(in the rows, 128 means zero)
Each path below is one point turned by a fixed rotation once a step. After each direction that follows a path, write how fast that rotation turns it, in degrees a step (0 if it stays still).
Each turn is a multiple of 5 degrees from 10 to 175, or 0.
Each row of a path follows its step; steps can be skipped.
path 1
step 0: [135 137 121 136 128 134 127 127 120 129 131 131 129 126 118 123 134 134
 126 129 118 134 128 123 125 122 130 140 132 122 128 128 121 132 123 138]
step 1: [141 134 121 126 117 125 124 137 120 127 132 135 122 128 129 120 137 122
 130 135 123 127 138 126 129 124 130 127 122 127 125 125 133 127 131 130]
step 2: [130 138 119 127 127 127 124 131 116 134 130 119 128 127 124 124 129 125
 136 125 130 116 129 129 123 128 132 126 122 117 129 134 131 138 120 127]
step 3: [139 134 124 126 128 125 129 127 127 124 130 124 131 124 122 124 134 127
 118 136 120 132 130 123 117 120 122 129 127 126 131 130 123 140 116 128]
step 4: [137 131 125 124 121 123 131 127 121 121 130 124 136 136 132 125 143 123
 126 129 116 127 133 130 127 129 128 128 117 120 126 130 131 124 132 124]
step 5: [126 132 114 136 126 125 137 123 125 136 132 122 134 128 127 126 132 136
 130 129 128 119 135 132 123 125 129 126 124 114 128 127 124 137 130 130]
step 6: [133 132 117 128 123 124 134 132 133 121 128 137 126 122 130 134 131 129
 119 139 120 121 132 124 119 125 125 123 130 120 130 129 128 130 119 125]
step 7: [130 134 123 128 122 124 129 136 122 121 129 125 136 134 130 139 142 124
 127 131 134 121 124 137 121 131 127 133 122 121 130 131 130 122 125 128]
step 8: [135 129 119 134 135 129 131 129 127 130 133 120 129 130 135 138 134 133
 127 134 129 131 127 133 122 124 127 126 130 118 134 117 125 141 130 133]
step 9: [127 131 120 132 134 127 128 129 125 117 130 132 120 129 131 132 137 126
 126 134 114 120 126 122 126 125 126 129 132 119 137 119 132 122 128 125]
step 10: [122 128 120 129 124 124 123 136 127 126 124 125 130 138 124 124 142 131
 133 137 136 117 129 132 129 125 124 135 130 121 133 123 126 126 126 134]
step 11: [136 127 121 122 133 134 126 128 129 129 123 130 122 132 137 131 134 126
 132 133 128 125 124 132 127 122 126 126 137 117 121 121 125 141 119 132]
[127 128 129 129 128 128 128 128 128 128 128 128 128 128 126 126 128 132
 127 129 123 126 131 128 130 127 129 127 129 126 127 126 127 125 133 131]  80
[129 126 126 126 132 131 129 129 130 128 129 129 130 126 130 127 127 130
 129 128 130 130 129 126 126 125 128 128 126 127 129 130 125 128 127 133]  135
path 2
step 0: [126 120 123 132 139 132 130 130 131 116 133 128 128 131 133 129 111 129
 131 124 123 124 133 126 119 134 123 120 135 125 129 131 136 121 126 132]
step 1: [127 126 130 130 141 133 132 128 127 113 132 136 135 132 126 125 130 125
 134 127 121 127 136 125 119 135 126 122 132 129 125 125 140 135 135 133]
step 2: [126 136 128 131 138 133 137 134 130 129 132 129 129 116 128 125 128 130
 126 130 128 134 137 124 122 134 126 124 134 128 128 127 139 132 143 138]
step 3: [121 131 127 132 138 137 135 132 130 122 130 134 116 119 135 129 122 133
 117 129 130 127 134 135 129 128 128 126 130 125 131 132 140 128 126 138]
step 4: [131 130 136 134 136 134 141 124 136 122 130 133 124 127 130 131 124 134
 123 123 115 121 136 134 128 133 124 126 127 133 127 124 137 131 119 132]
step 5: [136 135 127 133 134 130 134 130 139 127 129 130 136 129 129 125 125 137
 128 127 116 123 132 128 125 135 124 125 139 121 129 118 133 122 127 139]
step 6: [120 133 131 132 129 131 132 132 137 117 127 137 131 129 125 123 125 133
 127 125 130 125 127 127 126 131 127 136 142 120 120 124 138 128 131 142]
step 7: [126 132 136 132 133 129 134 130 138 120 124 130 125 119 126 123 122 128
 133 129 126 131 129 134 125 134 122 141 126 135 124 132 137 132 132 142]
step 8: [136 139 125 131 135 129 129 138 129 124 125 136 121 119 121 124 130 135
 130 127 122 128 130 136 129 130 121 130 125 132 133 129 132 125 122 144]
step 9: [127 136 133 138 133 128 134 131 130 131 129 140 125 128 116 129 124 136
 126 116 127 128 128 129 133 124 127 127 139 135 129 126 131 126 118 140]
step 10: [133 132 137 137 129 124 128 128 140 128 130 132 133 132 124 129 114 126
 133 125 124 127 127 132 132 131 131 132 140 132 134 135 138 120 125 137]
step 11: [137 133 130 126 122 127 123 138 133 113 132 138 131 130 119 126 122 126
 132 124 126 124 131 127 126 135 121 133 132 131 129 133 140 121 130 133]
[130 127 125 128 130 128 125 129 129 129 127 126 129 127 132 127 126 128
 129 132 128 129 127 130 128 128 128 128 129 125 132 129 127 125 128 131]  140
[128 125 127 131 128 124 129 128 128 130 131 127 127 129 128 129 127 128
 126 125 124 124 129 128 131 127 130 127 128 127 129 127 128 126 126 128]  70
path 3
step 0: [124 118 125 123 136 128 112 121 121 125 134 127 129 130 128 122 123 134
 130 129 128 131 129 140 122 124 135 134 121 123 133 129 132 128 121 133]
step 1: [131 131 143 126 127 134 131 127 120 123 122 134 128 127 138 130 136 120
 138 132 120 134 131 133 125 113 130 131 131 133 131 129 129 126 132 134]
step 2: [124 127 129 116 127 128 137 124 126 123 136 133 116 129 126 121 125 126
 125 132 130 124 117 129 132 127 124 119 133 135 137 127 135 118 133 123]
step 3: [130 130 131 129 123 117 128 133 138 129 131 126 133 128 123 123 122 125
 144 137 129 131 123 127 135 128 132 123 132 117 125 140 132 127 124 124]
step 4: [138 125 134 130 138 122 121 130 120 123 125 137 121 126 123 121 125 138
 128 125 125 126 127 117 122 127 125 125 124 127 124 133 121 130 116 128]
step 5: [129 129 119 123 133 131 134 131 113 118 131 123 130 132 128 130 126 130
 137 131 123 124 123 137 124 121 133 137 123 128 117 125 125 133 133 125]
step 6: [125 120 140 132 121 134 129 128 122 130 140 124 135 126 128 133 130 131
 128 133 132 127 117 126 120 118 118 129 138 130 132 128 124 124 134 132]
step 7: [125 121 135 115 135 121 126 126 121 135 126 127 133 119 118 127 123 125
 133 124 132 128 129 127 138 127 129 121 131 127 134 125 138 133 136 123]
step 8: [135 129 127 131 124 124 130 123 118 125 130 132 132 122 136 122 122 135
 129 129 123 142 125 126 137 133 135 133 130 119 138 135 129 126 120 131]
step 9: [133 120 133 120 134 121 127 126 133 119 118 128 115 125 139 130 134 136
 131 134 129 129 121 128 131 122 128 136 126 127 121 125 122 125 130 124]
step 10: [126 130 124 124 131 124 121 121 122 116 139 120 123 140 118 128 135 125
 137 129 129 134 125 134 123 130 124 127 137 131 128 130 124 122 130 129]
step 11: [127 125 141 127 133 131 121 141 129 133 138 131 129 134 128 135 123 128
 134 122 123 125 128 132 129 115 129 125 133 121 132 131 136 122 122 124]
[128 127 131 126 127 126 129 131 129 130 128 129 127 128 126 128 126 129
 127 128 128 130 129 126 125 133 130 129 126 123 130 129 130 130 128 127]  85
[129 131 127 129 127 129 129 130 128 125 130 126 131 127 127 125 129 125
 132 130 131 132 132 127 128 129 129 130 128 128 128 127 127 128 130 129]  155
path 4
step 0: [131 135 126 135 126 132 123 127 126 124 130 136 133 126 136 130 129 137
 120 116 128 122 126 128 127 139 125 131 129 127 133 134 124 131 130 128]
step 1: [131 121 126 120 133 126 126 126 132 124 127 136 127 134 126 131 133 124
 125 138 121 124 132 134 121 123 125 127 125 130 135 135 131 127 129 136]
step 2: [122 133 129 127 120 134 138 129 125 127 128 134 138 132 125 133 126 135
 124 131 130 128 123 119 131 126 133 128 123 129 125 125 137 133 126 130]
step 3: [137 132 128 130 126 121 126 118 131 128 123 124 141 128 129 129 130 118
 126 124 126 128 132 132 124 128 128 138 125 124 133 127 122 133 124 124]
step 4: [120 127 128 126 129 127 123 130 124 122 117 129 127 122 126 130 130 133
 129 130 123 122 124 129 133 128 130 131 128 143 127 136 124 126 122 136]
step 5: [126 127 120 124 124 139 133 127 128 141 125 134 127 130 130 131 128 125
 118 128 126 127 132 128 129 128 122 129 120 127 128 135 127 132 129 118]
step 6: [132 130 133 132 133 121 134 124 126 121 136 133 131 131 125 132 137 130
 120 125 120 130 124 133 134 129 138 131 131 129 130 133 125 134 132 128]
step 7: [113 130 126 124 129 127 128 122 136 125 123 125 131 131 124 131 129 116
 128 128 127 129 128 124 126 117 128 122 122 129 127 130 128 130 123 134]
step 8: [130 131 123 131 126 130 132 125 120 134 123 124 136 128 131 134 132 135
 133 121 127 119 127 125 135 133 137 123 124 128 128 127 125 127 123 118]
step 9: [130 126 125 132 130 117 125 126 128 130 129 131 125 119 123 124 135 121
 120 129 127 126 139 129 124 122 128 131 129 138 129 133 123 126 130 123]
step 10: [117 126 138 126 130 138 125 135 129 126 130 133 129 129 125 136 130 136
 124 125 132 129 124 126 130 124 129 121 126 129 124 136 120 130 126 126]
step 11: [133 132 126 131 133 129 133 116 138 130 129 127 129 136 135 137 135 123
 125 133 127 130 134 124 128 133 129 123 125 125 128 128 130 122 130 119]
[128 130 128 127 124 128 125 127 128 127 129 133 126 129 128 131 130 126
 130 127 129 130 131 129 130 128 130 128 125 130 129 127 128 128 125 128]  0
[129 128 123 129 128 128 127 128 127 128 124 128 127 126 129 128 127 128
 130 126 128 126 127 131 126 131 128 124 128 132 131 130 131 129 129 127]  90
[127 129 128 128 127 129 127 127 127 132 130 128 131 130 126 128 124 130
 127 123 130 129 128 129 128 128 124 126 125 127 127 129 127 128 127 129]  140
path 5
step 0: [125 122 127 121 136 121 129 137 130 126 129 119 128 123 141 135 137 125
 139 126 132 125 122 128 135 123 134 123 130 137 133 134 124 131 122 126]
step 1: [123 127 125 114 127 127 127 137 127 135 130 136 121 118 129 116 128 123
 127 127 119 127 133 118 122 136 133 130 121 132 126 126 134 127 126 133]
step 2: [120 138 119 126 120 127 122 125 123 126 127 119 129 139 124 135 122 129
 126 134 126 134 133 123 127 125 129 128 127 134 120 125 135 122 142 133]
step 3: [132 136 137 130 137 112 124 130 134 117 130 121 136 138 131 125 128 128
 136 126 131 128 129 130 125 126 125 131 128 129 127 140 128 126 127 118]
step 4: [127 120 130 122 130 114 125 136 131 132 133 136 117 117 139 127 130 133
 120 131 131 132 129 132 124 118 134 133 127 125 127 124 120 127 126 125]
step 5: [127 124 118 122 116 123 131 129 123 136 128 134 134 126 126 141 122 126
 125 122 121 132 135 126 135 139 136 132 126 125 126 127 136 127 132 123]
step 6: [128 139 138 125 130 123 129 110 124 122 124 119 121 127 126 125 127 129
 128 127 135 133 129 125 132 134 123 127 124 126 130 133 141 129 137 125]
step 7: [124 126 132 131 136 131 132 132 135 126 139 127 129 129 127 121 121 136
 128 128 142 126 131 129 122 113 135 132 128 120 127 129 130 136 131 119]
step 8: [136 125 123 118 120 125 128 136 127 130 122 135 137 123 137 131 126 120
 129 123 141 125 120 131 139 122 136 128 128 125 129 121 124 126 127 130]
step 9: [121 124 125 118 126 128 133 122 127 123 132 127 129 121 124 121 126 118
 121 129 121 128 130 130 138 140 122 121 113 122 130 133 130 124 131 132]
step 10: [123 129 127 121 129 131 133 130 129 126 133 122 120 141 118 137 130 134
 127 135 136 124 127 121 122 121 117 129 126 123 134 130 137 131 135 132]
step 11: [135 128 133 127 127 129 129 134 135 127 126 130 135 141 136 121 121 124
 128 120 136 128 124 125 117 124 126 125 135 120 124 124 132 118 118 122]
[131 127 130 125 131 130 127 130 130 127 130 129 128 129 129 129 128 132
 127 127 131 129 129 128 128 128 128 124 129 131 126 129 128 129 126 128]  100
path 6
step 0: [124 132 133 121 125 133 126 131 131 129 121 140 130 125 136 128 131 134
 117 126 130 132 123 134 127 141 129 132 123 118 130 137 124 135 133 122]
step 1: [122 127 124 132 130 126 126 122 135 125 125 137 126 116 135 132 126 131
 134 132 127 124 131 123 130 135 129 130 108 134 123 126 132 123 126 135]
step 2: [125 133 129 131 127 136 129 122 129 131 131 132 125 131 137 131 138 129
 137 135 131 114 136 129 128 132 128 133 139 130 128 131 140 132 129 120]
step 3: [128 123 124 135 124 124 126 134 134 115 128 123 121 120 137 131 125 130
 130 120 128 118 122 126 133 122 120 132 133 118 127 138 128 130 132 128]
step 4: [121 129 134 121 122 127 125 131 122 145 125 134 126 120 140 127 125 126
 130 131 128 128 131 125 130 117 127 125 127 125 131 139 125 131 119 131]
step 5: [124 129 133 129 135 129 131 121 135 126 132 126 139 128 136 138 129 124
 128 116 134 133 132 119 136 123 124 125 123 134 136 132 134 121 127 123]
step 6: [134 135 126 128 124 134 118 135 125 124 130 136 131 128 141 127 122 131
 134 125 130 140 132 133 128 130 125 133 139 134 135 125 132 129 136 131]
step 7: [134 122 130 123 131 130 128 128 123 122 116 132 131 121 136 129 123 124
 119 124 115 123 121 134 138 135 124 128 129 127 128 127 134 122 120 127]
step 8: [124 128 122 128 124 141 135 120 120 132 129 140 131 121 123 127 129 139
 127 129 127 128 131 133 136 125 133 130 120 127 132 138 133 128 135 127]
step 9: [128 121 122 129 139 134 120 127 130 125 131 129 125 120 134 137 139 139
 124 130 131 121 128 122 123 124 124 127 127 128 132 117 135 123 129 132]
step 10: [130 122 128 133 123 133 119 133 123 137 133 119 135 126 130 124 127 130
 131 128 124 113 132 128 135 129 119 134 133 136 130 132 129 139 131 129]
step 11: [139 113 125 129 121 129 132 120 133 132 117 124 131 128 134 135 129 131
 128 130 130 130 126 124 136 119 125 127 135 121 130 135 119 122 127 129]
[129 129 129 126 128 128 127 134 129 127 131 129 130 125 129 127 128 128
 128 129 126 128 124 128 127 128 124 129 127 126 127 126 127 131 127 129]  115
